Rotation paths and how fast each direction turns (degrees each step):
Each turn is a multiple of 5 degrees from 10 to 175, or 0.
Each row of a path follows its step; steps can be skipped.
Path 1:
step 7: [ 1.06  0.58  0.34 -0.35 -2.08 -1.10 -0.44 -2.34 -0.65  2.39 -3.08  1.26
 -2.86 -0.88  0.19 -2.92 -1.66 -3.65  0.15  1.22 -0.62  0.36 -0.16  0.08
 -1.57  2.61 -1.05  0.16  1.41 -2.14  2.31  3.43  2.44  0.32 -1.24  1.99
  0.02 -0.33 -0.85 -1.81 -0.95 -2.90  0.33  0.56  1.22  1.16  0.32  1.24
 -1.25  1.39  2.43 -1.75 -1.08 -1.06 -0.02  2.63 -1.59 -0.20  0.61  0.02
  0.42 -0.65  0.18]
step 8: [-1.92 -0.29 -1.09  3.21  0.97 -0.81 -1.73  1.47  2.47 -0.09 -0.88 -2.48
  0.15  0.54  1.51 -4.38 -0.21  1.51  1.95 -1.37 -2.06  1.04  0.36  1.44
  0.57 -2.41 -2.28 -0.51  0.43  0.17 -0.99  2.20  2.82  1.20 -1.03 -1.01
 -1.35 -0.71 -2.10 -3.98  0.54  0.15 -0.54  1.10  0.39 -1.38 -0.42 -0.38
 -0.10  1.87  0.90  0.42  1.01 -0.11 -0.91  0.96  2.71 -1.95 -1.66 -0.14
  0.98  0.35 -1.68]
step 9: [ 1.44  0.42 -1.59  0.39 -2.22  0.47 -0.45 -0.95  0.33 -2.38  0.91 -0.86
 -0.21  0.18 -2.77 -0.32  0.55  0.49  0.27 -0.94 -1.76 -0.35 -4.04 -2.95
  0.09 -2.78 -1.04  2.46  3.29  3.54 -0.69  0.93 -1.47  0.22  0.26 -2.00
 -0.98  2.27  1.05 -1.80  0.43  0.83 -1.88  0.20 -0.37  2.61 -0.04 -0.17
 -1.05 -0.85  0.33 -1.73 -0.80 -0.65  1.85 -0.70  3.33  1.12 -0.27  0.55
 -1.26 -1.38 -1.36]
step 10: [ 1.02  0.24  1.67 -0.41 -0.02  1.54 -0.09 -1.16 -0.72 -2.11  0.82  0.12
  1.03 -0.58 -1.58  0.35  3.47  1.81 -0.30 -0.71  1.19 -1.18  1.45 -4.99
  0.40 -0.20  2.05 -0.07  1.27 -2.67 -0.64  3.09  0.77 -1.24 -0.53  0.52
  1.63 -1.68  2.11  0.17 -0.96 -2.40  0.06 -0.48 -0.30  1.75  1.58  1.78
  2.35  0.25  3.45 -2.34 -1.46  0.88 -1.25  1.79  1.87 -1.58  1.07  0.00
  1.48 -0.20  0.76]
step 13: [ 0.49 -0.69  1.52 -1.44 -4.98  2.99 -0.14 -0.31  0.88  1.75 -2.29 -0.49
 -0.46  1.85 -1.39 -1.65  0.88  0.14  0.36 -1.51  0.28  0.25 -0.56 -2.10
  0.62 -1.87 -1.29  2.88  0.74  0.32 -0.10  3.05 -2.63 -0.50  1.08  0.26
 -0.68 -1.40 -1.64 -0.79  0.86  0.19 -0.01  2.82  0.92 -2.43 -3.68 -1.15
  1.97 -0.73  0.82 -0.24 -0.54  1.41 -0.52  1.97 -1.05  1.29 -0.19  2.02
  1.30  0.20 -0.73]
step 16: [ 0.39 -0.47  2.12 -1.90  1.49  0.53  0.26  0.90 -2.50 -1.33 -0.41  0.69
  0.34 -1.77 -0.22  3.25  0.29  0.26  1.03 -1.55 -0.05  0.38  1.31 -3.84
 -1.20 -0.55 -0.37  2.17  0.41 -0.52 -0.30 -0.92 -0.05  0.49  0.26  0.49
  0.59  0.05  0.82 -2.77  0.68 -1.66 -1.19  2.33  4.06 -1.05  0.07 -2.86
  2.79  0.50 -2.11  0.61 -0.91 -1.32 -0.09 -0.62  0.45 -0.12  2.70  2.11
 -3.94  1.43  0.73]
step 19: [ 2.10  0.00 -1.89 -0.05  3.24 -0.58 -0.57 -0.48 -0.38  1.85 -0.85 -0.51
  0.95  0.58 -2.39 -0.29 -1.51 -1.62  2.14 -0.64 -1.13  2.23 -2.05  0.61
  1.07 -1.42  1.85  1.10  4.23  2.12  0.11  1.72  1.63 -0.73  0.63  0.03
 -0.26 -0.58  0.73 -0.95  0.43  0.61 -2.48  0.32 -2.29 -2.53 -0.49 -0.63
  3.07  1.17 -2.06  0.28 -1.81  0.30  0.54  1.37  0.49  2.27  1.73  1.28
 -0.61 -0.42 -2.91]
step 20: [ 1.21 -0.59 -1.65  0.11  1.81 -0.85 -0.16  2.50  0.30 -2.50 -1.00 -2.74
  1.33  1.17 -1.08  0.73  1.33  2.51 -3.58 -1.51  1.38  0.38  2.50 -2.01
  0.65  1.03  0.44  0.34  3.35  0.90 -1.00  3.99 -1.08  0.79  1.36  0.65
  1.44 -0.55  1.86 -2.10 -0.63  0.12  1.37 -0.69  0.12 -0.67 -0.99 -0.35
 -0.23  0.32  1.13 -0.21 -1.27 -2.71  1.22  0.99 -0.86  1.91 -0.09 -1.56
 -3.15  0.59  2.37]
step 22: [-1.26 -1.11 -1.78  0.11 -0.85 -1.26  0.60 -1.03 -2.30  3.24 -0.93 -1.67
 -0.62  0.22 -0.24  1.78 -0.04  1.92  0.67  1.94 -2.65 -0.92  0.92 -1.39
 -1.10  1.03 -0.02 -1.26  0.45 -1.07  3.05  0.22  1.57 -0.53 -3.86  3.07
  1.07  1.14 -1.43 -2.36  0.72 -0.19 -2.11 -0.41  0.22  0.55  3.60 -1.84
  1.98  2.20 -0.24 -0.65  1.07  0.74  1.48  2.02 -0.75 -0.92 -1.89  1.66
 -1.31  0.88 -2.24]
step 23: [ 0.77  0.21  0.69  2.53 -1.45  0.37 -0.01 -1.38  1.13  2.72 -1.87  1.26
  1.97 -2.57 -1.22 -1.48 -2.76 -0.83  0.19 -1.54 -0.30 -0.64 -0.06  0.71
  0.98  1.10 -2.25  0.34  4.80 -0.30  1.46  3.00  0.90 -0.37  2.41  2.11
 -1.34 -1.29 -0.97 -4.27 -0.19  0.29 -0.13  0.75  3.09  0.53 -0.24 -1.51
 -1.73  0.09  0.15 -0.13 -1.95 -0.42 -0.17 -0.11 -2.03 -0.76 -0.92 -1.08
  0.07 -0.31 -1.72]
step 25: [-0.59 -1.31 -2.76 -0.24 -2.29 -3.18  1.47 -0.15 -0.59 -1.92 -0.23 -1.52
  0.87  0.06 -1.44 -1.50  0.37 -1.53  0.56 -0.32 -2.08  0.00 -0.84 -2.18
 -0.19 -0.41  0.18  0.55 -0.22 -0.65 -0.89  3.42  0.73  1.04 -1.15 -1.43
  0.53  0.86  1.01  0.98  0.11 -1.48 -1.85 -0.75 -1.76  3.31 -0.51  1.20
 -1.96  1.44  1.14 -2.86 -1.42  2.76  1.44  2.06  3.17  2.18  1.65  2.01
 -2.02 -0.92 -0.65]
Directions:
[-0.40 -0.05 -0.16  0.18 -0.18  0.62  0.02 -0.19  0.34  0.61  0.15  0.14
  0.06  0.09 -0.15  0.37 -0.19  0.09 -0.08 -0.14  0.60 -0.03  0.38  0.03
  0.50 -0.08 -0.03  0.54 -0.02  1.03 -0.41  0.35 -0.68  0.71  0.30 -0.54
 -0.07 -0.23  0.75 -0.20  0.58  0.11  0.05  0.08  0.71  0.13  0.34 -0.22
  0.50 -0.46  0.40 -0.24  0.04 -1.05  0.51 -0.40 -0.12 -0.17  0.58 -0.04
 -0.08  0.11 -0.41] | 100
[-0.31  0.57  0.31  0.04 -0.23 -0.09  0.53  0.20  0.31 -0.54  0.18  0.52
 -0.18  0.30  0.07 -0.08  0.08  0.33 -0.11 -0.31  0.39  0.25 -0.63  0.18
  0.15 -0.16 -0.37  0.72  0.36  0.20  0.00 -0.41  0.63 -0.30 -0.63 -0.38
 -0.86  0.20  0.93 -0.36 -0.03  0.49  0.38 -0.38 -0.22  0.08  0.59 -0.17
 -0.37  0.14 -0.23 -0.38  0.62  0.41  0.08 -0.14 -0.78  0.23 -0.27 -0.43
  0.06  0.56  0.39] | 120
[-0.17 -0.50 -0.33  0.30 -0.39  0.42 -0.49  0.08  0.69  0.42 -0.55  0.91
 -0.37  0.17 -0.34 -0.53 -0.51  0.47  0.19  0.01  0.27 -0.17  0.03 -0.49
  0.03  0.15 -0.04  0.08  0.25 -0.01 -0.05  0.31  0.19  0.11  0.23 -0.04
 -0.32  0.22  0.20 -0.03 -0.05  0.53 -1.12  0.49 -0.83 -0.57 -0.41  0.58
 -0.54 -0.01 -0.38  0.61  0.47 -0.08 -0.27  0.04  0.17  0.00 -0.23 -0.37
  0.02 -0.27 -0.48] | 70
[ 0.13  0.14  0.34  0.53 -0.31 -0.80  0.14  0.05 -0.73  0.72  0.00 -0.28
 -0.09 -0.26 -1.00 -0.36  0.29  0.12 -0.39 -0.22 -0.36  0.19  0.17 -0.42
 -0.16  0.22  0.34  0.50 -0.09 -0.14  0.25 -0.01  0.39 -0.20 -0.59 -0.23
 -0.72 -0.18 -0.19  0.42  0.74 -0.02 -0.30  0.38 -0.17 -0.16  0.21  0.27
  0.31 -0.19  0.32  0.58  0.19 -0.24  0.09 -0.61 -0.04  0.37  0.79  0.45
  0.42 -0.11  0.67] | 120
[-0.23  0.10 -0.10  0.12  0.46 -0.30 -0.99 -0.16 -0.11 -0.34  0.39  0.16
  0.01  0.34 -0.18  0.46  0.08  0.54 -0.18 -0.05  0.53 -0.86  0.59 -0.83
 -0.61 -0.20  0.27  0.41  0.17 -0.03 -0.01  0.17 -0.11 -0.26 -0.51  0.18
 -0.03  0.67 -0.04  0.43  0.00 -0.51 -0.07 -0.20  0.40  0.12  0.55 -0.55
 -0.08 -0.30 -0.83  0.06 -0.30  0.42  0.19 -0.53  0.12 -0.73 -0.08 -0.54
  0.04 -0.45  0.05] | 65
[ 0.46  0.71  0.52 -0.48 -0.07  0.02  0.15  0.01  0.13 -0.08  0.17  0.55
 -0.38 -0.12 -0.09  0.21  0.18  0.17  0.17  0.40  0.05 -0.09  1.08 -0.33
 -0.31  0.04 -0.28 -0.08  1.09  0.25 -0.52 -0.31  0.07 -0.18  0.41  0.35
 -0.77 -0.69 -0.64  0.46  0.10  0.43 -0.03  0.15  0.23  0.29 -0.16 -0.12
  0.28  0.23  0.53  0.11 -0.07  0.19  0.29  0.89 -0.22  0.29  0.28 -0.51
 -0.44 -0.31 -0.15] | 110
[-0.41 -0.41 -0.49 -0.17  0.38 -0.16  0.11 -0.65  0.13 -0.62  0.12  0.29
  0.97  0.30 -0.47  0.00 -0.13  0.42  0.14  0.16  0.26  0.25  0.15 -0.40
 -0.41 -0.29 -0.65 -0.85 -0.58  0.36  0.38 -0.21  0.17 -0.17  0.07  0.67
 -0.41 -0.06 -0.16 -0.34  0.00 -0.43 -0.05  0.27 -0.24 -0.21 -0.34  0.10
  0.41  0.32  0.80 -0.16  0.41 -0.04 -0.06 -0.56 -0.15 -0.10  0.69 -0.53
 -0.07  0.74  0.17] | 175
Path 2:
step 2: [-0.59 -1.31 -1.52 -0.07 -0.14  1.13 -0.56 -0.24 -1.61  1.36 -1.68  0.36
 -0.83 -3.55 -0.55 -0.11  0.41  1.17  0.36 -0.84 -0.24  0.34 -0.76  0.04
 -2.43  0.27  0.68  0.53  2.23 -0.24  0.80  1.83 -0.57  0.67  0.29  0.50
 -0.93 -0.93 -0.12  0.16  0.83  1.08 -1.54  0.46 -1.61  0.46  0.17 -0.56
  0.63 -1.62  1.38 -0.16 -0.53 -0.05  0.16 -5.28  2.71 -1.43  0.52  1.89
 -1.91  2.41  0.73]
step 4: [-1.86 -1.76  1.76 -2.22  1.17  1.36  2.13 -1.29  0.43  2.20 -1.51 -1.19
 -1.05 -1.33 -0.09 -0.55  0.24  0.85 -1.24  0.43  1.82  0.34 -0.98  0.17
 -0.98  1.14 -0.54  2.37  0.53 -1.31 -1.63  0.93  2.16 -0.86  1.96  4.17
 -0.49  1.49 -1.48  0.64  0.67  1.53 -1.94  1.03  0.83  1.33 -0.29 -0.18
 -0.84  1.10 -1.18 -0.16 -1.22 -2.25  0.27 -0.50  0.28  0.00 -1.52 -1.62
 -0.57  1.16 -0.85]
step 5: [-1.15 -1.94  1.60  0.85  0.25 -0.42 -1.23 -1.68  0.92  1.02 -0.64  0.11
 -2.79 -1.40 -0.05 -0.91  0.70 -0.26 -0.97  0.69  2.02 -0.49 -0.08 -0.62
  0.74 -0.26  1.43  0.54  3.02  1.51  0.14  2.88  0.38  0.16  0.54  0.81
  0.57 -0.27 -0.12  2.66 -0.46  1.59 -1.60 -0.26  1.46  2.31  0.07  2.47
 -1.15 -2.00 -0.44 -1.40  1.65 -0.27  0.31  0.06  2.96 -0.60 -0.46  0.25
 -3.15  1.89  0.10]
step 9: [-3.36 -0.86 -2.11 -0.92  2.15 -0.96  0.49 -0.11 -1.08 -0.20 -0.71  0.17
 -1.12 -2.89 -0.20 -0.80  0.46 -0.64 -0.41 -1.07 -0.10  0.17  0.10 -0.28
 -0.52  1.28  0.94 -0.01  1.10  1.16  1.34  3.85  1.00  1.10 -0.93  0.27
 -1.07  0.13  0.40 -2.30  2.37  0.52 -1.49  2.43 -0.41 -0.75 -0.27  1.86
 -0.54 -0.09  0.35 -0.16  0.10 -0.60  2.16 -2.66  1.72 -0.67 -1.86 -0.31
  0.09  2.50 -1.46]
step 11: [ 0.16 -0.50  2.26 -0.94  0.73  1.31  1.64 -0.14 -1.62  2.81 -0.87  0.27
  1.02 -0.79  0.14  0.62 -0.01  0.93 -0.50  0.41  0.19  0.04 -1.97 -0.01
 -0.17  0.54  1.33  2.44  2.92 -1.17  0.72  2.37  0.46 -0.74 -0.02  3.13
  0.29  0.11  0.02  1.79  0.53  2.58 -2.09 -1.58 -0.67  2.18  1.41  0.01
  1.95 -1.18 -0.89 -1.44 -0.46  0.07  0.08 -3.03  2.24 -0.69 -1.38  0.28
 -0.81  0.91  0.93]
step 12: [-2.58 -1.48 -0.15  0.32  0.38 -1.89 -0.32 -1.38 -0.99  2.70  0.26  1.04
 -1.96 -0.69 -0.37  0.52  0.30  1.50  1.43 -1.81  0.85 -0.46  1.07 -0.77
  2.59 -1.58  1.20  1.61  1.24 -0.55 -0.36  2.82  1.16 -0.44 -0.18  1.55
  0.10 -0.78 -1.12  0.37 -0.69 -0.32 -0.96 -1.54  0.66 -0.97 -1.99  1.51
 -0.17 -3.51 -0.16 -1.97  2.43  0.16  0.93 -1.20  1.31 -1.35 -2.46  0.19
  0.08  1.18 -0.59]
step 13: [-1.03 -1.13 -0.77 -2.80  0.10  1.21 -0.91  0.06 -0.12  0.75 -1.29 -0.54
 -3.72 -1.49  0.02  0.20  1.27  0.63 -0.45 -1.26  1.34 -1.34 -1.01 -0.47
  1.27  0.17 -0.91  1.68 -0.52 -1.34 -0.16  1.36  2.21  0.18  0.26  3.83
 -2.10  1.32  0.25 -1.27  2.03  1.65 -0.82 -0.17  0.60 -0.12 -2.29 -1.10
 -0.50 -1.44  0.42 -0.10  0.61 -2.10 -1.72 -0.90 -2.10 -1.95 -0.04 -0.99
 -0.64  1.03 -1.43]
step 14: [ 0.33  0.00 -1.34  0.37 -0.95  0.35 -0.86 -1.19  0.19  0.27 -1.29 -2.57
 -3.28 -3.19 -0.38 -0.36  0.97  0.97  0.42  2.03  0.41  0.69  0.78 -2.19
 -0.64  0.32  1.55  0.45  1.51  1.89  0.63  1.43 -0.29  0.06 -0.46  1.69
 -3.33  0.33 -0.59  0.34  1.51  2.95 -0.99 -1.32  0.22  2.66 -0.37  1.05
 -0.01 -0.80 -2.43 -1.53 -0.67 -0.51 -1.09 -1.04  1.17 -0.93  0.29  0.98
 -2.39  0.67  0.39]
step 19: [-1.42 -1.23 -2.09 -1.83 -1.13 -0.36  0.42  0.08  0.46  1.34  0.76  0.57
 -0.66 -0.26 -1.45 -0.25  1.79  2.23  0.96 -1.32 -1.36  0.01  0.73 -1.27
  2.66  1.44  2.76  1.44 -0.26 -0.14 -0.61  2.64  2.39  0.21 -1.07  1.83
 -3.12  0.61 -0.46  0.04 -0.74  0.69 -0.82 -0.56 -0.94 -2.20 -1.11 -0.65
  1.31 -1.32 -2.42 -2.42 -0.41 -1.20  0.37  0.17 -1.60 -1.07 -2.03 -0.49
  0.17  0.11 -1.16]
step 27: [ 0.52 -0.04 -0.97  0.46  2.48 -1.22  0.53 -0.30 -0.62  1.15 -1.51 -1.37
  1.80 -1.72 -0.74 -0.96 -0.25  1.83 -0.10 -0.80 -0.88  0.00  0.50 -1.84
 -0.31  0.22  1.03  2.23  1.48  1.43  3.47  3.69  0.13  0.77  1.83  1.94
 -0.61  0.57  0.91 -0.16 -0.75  0.37 -0.10  1.83 -0.72  0.61  1.41  0.78
  0.88 -1.19 -0.40 -0.80 -1.14  0.98  0.69 -3.79  0.57 -0.11 -0.11  1.14
 -2.49  0.84 -0.07]
step 28: [-3.27 -0.16 -3.68 -0.81 -0.30 -0.23  0.86 -0.49  0.25  1.42 -1.29  0.13
 -0.51  0.03 -1.86 -1.17  0.71  1.38 -0.92 -2.32 -1.88 -0.03  1.20 -0.15
  0.65  0.64  0.17 -0.10  0.79 -0.26 -0.89  4.14  1.84  0.84  1.15  0.59
 -1.99  0.03 -0.79 -0.24 -0.34 -2.06 -0.33  0.87 -1.23 -2.41 -0.17 -0.62
 -0.65 -0.94  1.24 -2.07  1.67 -1.05  1.62 -0.36  2.12  0.03 -1.15 -0.15
 -1.45  1.46 -0.69]
Directions:
[ 0.71  0.34 -0.11 -0.20 -0.48 -0.86  0.61  0.49  0.50 -0.74 -0.26  0.48
  0.40 -0.20 -0.23 -0.51  0.00  0.31 -0.65  0.13 -0.07  0.06  0.02 -0.33
  0.38  0.31  0.35 -0.42  0.31  0.13  0.16  0.52 -0.11  0.27  0.10 -0.18
  0.21 -0.30  0.86 -0.11  0.55 -0.34  0.19  1.06 -0.11  0.01  0.38  0.14
  0.67  0.29 -0.19 -0.01 -0.11  0.13  0.30  0.14 -0.18  0.03 -0.24  0.42
  0.56  0.07 -0.39] | 40
[ 0.89 -0.25 -0.52 -0.34  0.72  0.05  0.24 -0.52  0.32  0.00  0.17 -0.70
  0.51 -0.16 -0.39 -0.58 -0.30 -0.50  0.00 -0.28 -0.35  0.19  0.29 -0.23
  0.59 -0.10 -0.04  0.08 -0.35 -0.33 -0.65  0.15  0.11 -0.87 -0.07 -0.19
  0.21  0.05 -0.28 -0.12  0.19 -0.66 -0.46 -0.04 -0.24  0.10 -0.25  0.69
 -0.12  0.12  0.47  0.13  0.21 -0.10 -0.19 -0.31 -0.98 -0.40 -0.26 -0.55
 -0.10  0.47 -0.03] | 120
[-0.65 -0.32 -0.08  0.62 -0.40  0.14  0.60 -0.23  0.43  0.41  0.16  0.26
 -0.03  0.06  0.65  0.55  0.05 -0.04 -0.43  0.70 -0.05  0.19  0.10 -0.41
 -0.22 -0.52 -0.65 -0.41  0.27 -0.26 -0.38  0.57 -0.54  0.13 -0.27 -0.83
 -0.68  0.05 -0.29 -0.29  0.66 -0.32 -0.22 -0.25 -0.65  0.43  0.12 -0.12
  0.19  0.50 -0.26 -0.20 -0.30 -0.32  0.46 -0.59 -0.09 -0.30 -0.33 -0.25
 -0.35  0.26 -0.07] | 155
[ 0.19  0.13  0.41 -0.13 -0.71  0.36  0.02 -0.43 -0.12  0.24  0.60  0.58
 -0.07 -0.12  0.39  0.09 -0.55  0.21  0.07 -0.40  0.27 -0.31  0.38  0.04
  0.44 -0.86  0.50 -0.49  0.16 -0.03  0.54 -0.20 -0.04 -0.32  0.09 -0.09
 -0.53 -0.39  0.51  0.62 -0.18  0.74  0.39  0.02 -0.69 -0.31 -0.28  0.24
  0.12 -0.02  0.20  0.15  0.39 -0.48 -1.03 -0.11 -0.36 -0.24 -0.30 -0.44
  0.32  0.16 -0.53] | 60
[-0.02 -0.41  0.55  0.63 -0.23  0.21 -0.01  0.44  0.44  0.13  0.43 -0.06
 -0.27  0.30  0.67 -0.29  0.91  0.10 -0.13 -0.07  0.01 -0.30  0.42 -0.34
  1.04  0.26 -0.26  0.35 -0.02 -0.37  0.03  0.00  0.41  0.17  0.22  0.09
  0.23 -0.46  0.23  0.32 -0.03  0.46 -0.37 -0.36  0.35  0.06 -0.13  0.10
  0.29 -0.73  0.08  0.10 -0.42  0.85  0.41 -0.06 -1.08 -0.12  0.03  0.18
 -0.44 -0.40 -0.35] | 55
